One turn sends every row of this set to another row. A few are shown first. Where does it send the rows asked after them?
serid: [ 30  10  13  35 -43 -30 -36  -2 -27  31  -1   4   2 -20  26 -16  19  -3]
mopu: [ -3 -16  -2  13  23   8 -69  -9  20   7 -19   3  20 -21  40  22  -5 -15]
miril: [  1  38  -7 -31  11 -53   0 -45   4  -5 -19  17  17  12  -6 -32  28 -32]
nuge: [  7 -32  22 -25  10  -2  -8   7  30  33  -4  -9  -9 -44   0   6   4  39]
Lis: [-16  47  13 -23 -12 -44  24 -34   2 -37  -5 -16  14   9  17  17 -15  33]
foran: [-22   2  28  -2  31  -3  17  31   2   5  -6  44   9 -28 -11  12 -32 -30]
vef: [ -7  45  41  22  13 -47  -6  -1   5  26 -29   3  46  43  27  12  12   5]
zovob: [ 16  19 -60  10   3 -15  23  -6  48  26  -4  10  12  -3  -2  33  44  -3]
ralu: [-36 -20  12   5  16 -24 -10   2  27  20 -52  -6 -42  -2  30  32  10  12]
vafuf: [  5  45 -23   5  -6  25 -10 -22 -30  13  -5  22  12 -35  -5  61  26  -5]
Bogo: [ 24  19   1  13 -20  15 -20 -37   3  30  -3  26  13   5 -19 -16  37  46]
Tinob: [-16  45   4  39  -2  15  10 -54 -18  32  20  22   5 -19  13  -4 -14   0]
dapoz: [-18  -3 -18  33 -17   5  23  29  15  -3 -38   2 -40 -21  -4 -18  -2   3]
mozi: [-18  43  -6  -9  55 -44  38  15  -9   5   2 -14  -2  27  15   2   6  -2]
sotun: [  7  -6  -4 -38   1 -22 -46   3  17  20  12 -31  10  18   3  57  -5   6]
luve: [ 10   3  17  -4 -22  17 -27  -1  31  25  37 -32  14  -9   2 -14 -21  15]
puvur: [-28  15   1 -29 -25  -8  12  21   2  31 -44   9  -7 -12  23   1 -59   1]
Kor: [ 16  65 -26   2  12 -15 -10 -13 -28 -18 -18  14 -11 -22 -20 -13  27 -22]
fim: [-10   9 -32 -22 -12 -65   9   9  -1  22 -31  26  42  39  -9   7  -9 -16]
puv: [-15   0   1 -25  16  32 -32 -19  -7  34 -62 -24  13  26   7   1   4  -5]
kile: [ 15  10  -3  23  -2 -26  39  40 -11   5 -42  17  49  23  18   6 -24   2]
lefu: [ 18  19   2   7 -37 -35  34 -17   1 -15 -15  -8  24 -13 -20  39  42 -37]
nitil: [ 27  -3 -28 -56   0  -9  11  -7  -1 -13 -42  18  26 -34  -3   3  30 -22]
Kape: [-11  51  26  -1 -28  38 -17 -18  12  26  12 -16  36  -7  10  35  28 -12]
firo: [ -8 -17   6  42  11 -14  23 -15   7  -5 -40   3 -10  20  54  17 -31   5]

mopu turns into puvur
sotun turns into dapoz
And these:
Kor turns into Kape
zovob turns into serid
luve turns into ralu

One turn sends every row of this set to another row. A few are shown first. Where does it send the rows asked after them?
vumav: [ 10  19  -3   0  -2 -34   0  33  30   7   5  14  19 -11 -14 -14 -22  34
  11 -16 -15 -52   0  24  29  34  11 -23  15 -38  44]
Ret: [-13   1 -19  35 -14 -46 -25  14 -14   9  -9 -30  33 -27 -11  -6 -35  32
  32 -30   8 -43 -28  20  31  10  22  -3  -8  11  30]
Zevap: [ 22 -19 -13  32  11  42  32  -1  17  -3 -28  25  26  56  17  17  20 -14
  36  20  25 -22  22 -38  22   3 -51  29   3  -3   7]
tuvo: [ -1 -15 -14  28   1  13  15   1   3 -22 -53  34  15  12 -11  37  24  -2
  46  25  -2 -61   3 -59  33 -14 -16  29  18  12  37]
gekot: [ 22  28   9  21  -3  -5   7  51   4  -3   0   5 -19  -9   9   5 -45  13
 -27  30   2 -46  -5  42  35 -22  18 -29  -6 -35  26]
ludip: [  5  26  -4  27 -12 -31  -4  40  -1  15   6  19  31  -3  -1  -3 -39  35
  10 -11  -4 -52 -19  30  40   1  13 -10  -4 -33  38]
Ruke: [-15 -11  -4  10   7 -22 -48 -24 -12  18 -28 -43 -14 -54 -30  -9 -28 -19
  23  25   1  -7 -26  -1 -12  27  31 -11 -32  10   8]
Dimet: [ 26  21   7   0   7  -9  11  45  35 -13   4  -2 -31 -17  -4 -10 -28  11
 -26  22  -6 -48  16  37  27  10  17 -42  15 -33  30]
Suto: [ 14 -19  -4  48  12  44  24  -9  31 -20 -68   6 -19  19  -5  38  23 -10
  15  65  36 -20  22 -40  27  -9 -30   8   1   3  -3]
fipom: [  1  11  -1 -10  10   0 -19 -23  -7  26 -17 -26 -38 -22 -15 -15 -35 -28
 -13  40   6  20 -16  12 -16  22  22 -16 -47 -29  -6]
fego: [  1 -26 -27  55   9  31  35 -26  20 -18 -48 -29  -6  26  -2  15  27 -14
  21  21  61  -7  24 -39  28   0 -32  18  -9  25 -18]
vuz: [  4 -16 -21  68   9  26  43  -1  26 -18 -23  -1  16  28   0  12  30  -5
  28  10  56 -40  31 -40  48  -5 -35  16   6  18  -2]
Vufe: [ -8  -4 -22  11  -4 -47 -18   7  18   3  -4 -35  22 -31 -24 -22 -19  31
  29 -41   1 -41  -6  15  22  42  19 -16  10   4  32]
Fimib: [-11 -15 -39  14  -4   4  25 -37  -9  -2 -49   9  27  36  -9  16  25  -5
  51 -11  17 -15  -5 -57  18   9 -22  46  -7   9  14]
sebiv: [ -4 -30 -36  23   6  20  29 -34 -12 -29 -52 -39 -21  12  -4  16  22 -27
  27   8  35 -14   8 -50  16 -15 -13  29  -8  44  -2]
vifum: [ 15 -40  -8  37  12  37   1  -8  13 -14 -60   7  18  23   4  34  22 -12
  53  37  17 -29  13 -48  16   3 -41  28  11  26  13]
Nefug: [ -2 -18 -24  40   3  22  21 -36  20   4 -64  11  24  39 -11  26  27   6
  41  22  39  -2   7 -47  22  20 -37  30 -12  -5  -5]
Let: [-22  -1 -13  29   2 -41 -35  -7 -10  25  10 -23  27 -44 -28 -25 -22  -5
  40 -19   4 -38 -21  -4  11  32  24  -3 -20   9  22]
garo: [ 24  15  -8 -15   7  -3  19  11  24  -6  -2 -44 -50  -6   1 -23 -32  -3
 -39  10  16   1  14  41   9  17  17 -37 -11 -27   2]
Mari: [ -5  12 -23  13   2 -52 -36  -4  18  -1  16 -18  34 -33 -20 -35 -27  20
   8 -32   7 -43 -11  -2  13  26  13 -20  -3  11  28]
fada: [  8   0 -13 -32   0 -14 -13 -23  17   7 -44 -45 -35 -14 -16  -9 -30  12
 -12  14   0  24 -12  26 -13  41  18 -23 -21 -27   3]
bire: [ -5 -18 -14  -7   0 -34 -39 -14  16  -4 -48 -57 -13 -48 -28  -2 -23  24
  22   1  -6 -12 -17  14  -1  41  25 -21   0  12  22]
mive: [ 12  37  -5   0   3 -36 -24  18  31   4  18  32  27 -13 -14 -23 -31  23
 -11  -1 -10 -52  -7   6  18  18   8 -28   2 -33  39]
Mirim: [ 15 -35 -17  50  14  34  23   2  13 -16 -25  -5  21  33  13  13  23 -17
  45   9  33 -39  26 -41  28  -2 -45  25  12  33   6]
febon: [ 13  24   5   8  14   6  10  16   0  16  28 -16 -42 -13  -2 -28 -34 -38
 -34  33  18 -11   7  25   7   0  19 -28 -32 -32  -3]
bapu: [ 11  27  17  26  12  -5  -1  43  10  11  32  20 -14 -28  -9 -16 -29 -20
 -12  34  -4 -59   6  17  26  -3  19 -29  -8 -31  27]
sal: [-11 -11 -14  15 -11 -30 -45 -10 -17   7 -54 -49   0 -39 -17  11 -41  26
  23   9   1  -8 -39  19   5  13  29  -6 -23  13  18]
nireb: [  9  -7 -22  40   7  22  55  14   3 -32  -7   8  -5  26   6  11  25 -23
  16   3  28 -62  27 -42  45 -30 -20  20  15  21  18]
Rekan: [  2 -25 -10  61   7  24   9  -7  28 -17 -65  12  14  10 -15  38  30   6
  43  42  29 -42  14 -50  36   1 -29  18  12  16  11]
fadev: [ -7  23   3  27   4 -32 -19  25   3  28  25  29  32 -26 -21 -19 -24   0
  26  -2 -12 -61 -11   3  24  22  16 -10  -8 -29  38]
Sipef: [  3   6 -13  -7  -9  -9 -17 -18 -16  13 -47 -44 -26  -8  -3   5 -47  11
 -12  21  12  27 -32  33  -5   9  22  -9 -41 -20  -3]
fal: [ 13 -15 -13   4   9  41  26 -20   0 -26 -72   7 -39  20  -2  38  16 -26
   9  60  10 -12   7 -47  10 -22 -15  19  -6   3   8]
dobu: [ 14 -32 -19  24  10  40  16 -25   9   0 -51   2  19  49  11  20  19 -15
  43  20  28   0  13 -42   8  12 -48  35  -8  10  -3]
vegup: [ 20 -36 -17  38  15  48  26 -11  12 -18 -37 -20  -3  36  18  15  20 -30
  27  26  40 -12  27 -35  15  -6 -44  23  -1  30  -9]
Rus: [ 28 -29  -2  31  17  54  18   5  19 -18 -50  14  -3  34  14  32  18 -22
  28  53  20 -26  23 -37  17  -9 -44  18   9  10   6]
surog: [  7  15 -14 -27   5 -21 -40 -35  16   5 -30 -25 -16 -20 -17 -18 -38   5
 -24  21   2  18 -21   5 -20  29  14 -24 -31 -17   4]
Vaziz: [ 15   7 -23   6   5  36  61 -10   1 -10 -26  29 -12  59  11  13  17 -23
   1  17  23 -13  16 -37  25 -15 -28  26 -10 -24   5]
Lev: [ -5  -2 -15  -1   5 -40 -62 -21  17  -8 -28 -38   1 -54 -28 -14 -31  14
   4   9  -2 -21 -22  -5  -6  24  23 -24  -9  22  20]
dez: [ 12   0 -15  42   6  35  45 -10  29  -1 -42  31  13  53   0  22  24   0
  18  33  40 -14  21 -38  33   5 -41  20  -7 -25  -3]
botof: [ 19  27 -14 -13  11 -11  -7  -7  20  -8  13 -31 -34 -12  -1 -35 -38 -11
 -53  13  22   1   4  20  -2   6  12 -38 -25 -15  -3]
depa: [ 25  31   5   1  13 -14 -15  27  34 -17  16   4 -23 -26  -3 -18 -36   0
 -44  32   1 -46   9  18  16  -6  15 -45   2 -19  24]
zanu: [ 19  19  -5   9  -1   3  13  19  -7  -1  -6 -39 -43  -1  13  -6 -49  -3
 -40  22  24   1  -7  47  16 -14  18 -26 -30 -23  -3]

sebiv turns into Fimib
zanu turns into Sipef
dobu turns into vifum
And these:
vumav turns into Dimet
depa turns into botof
febon turns into fipom
Nefug turns into Rekan

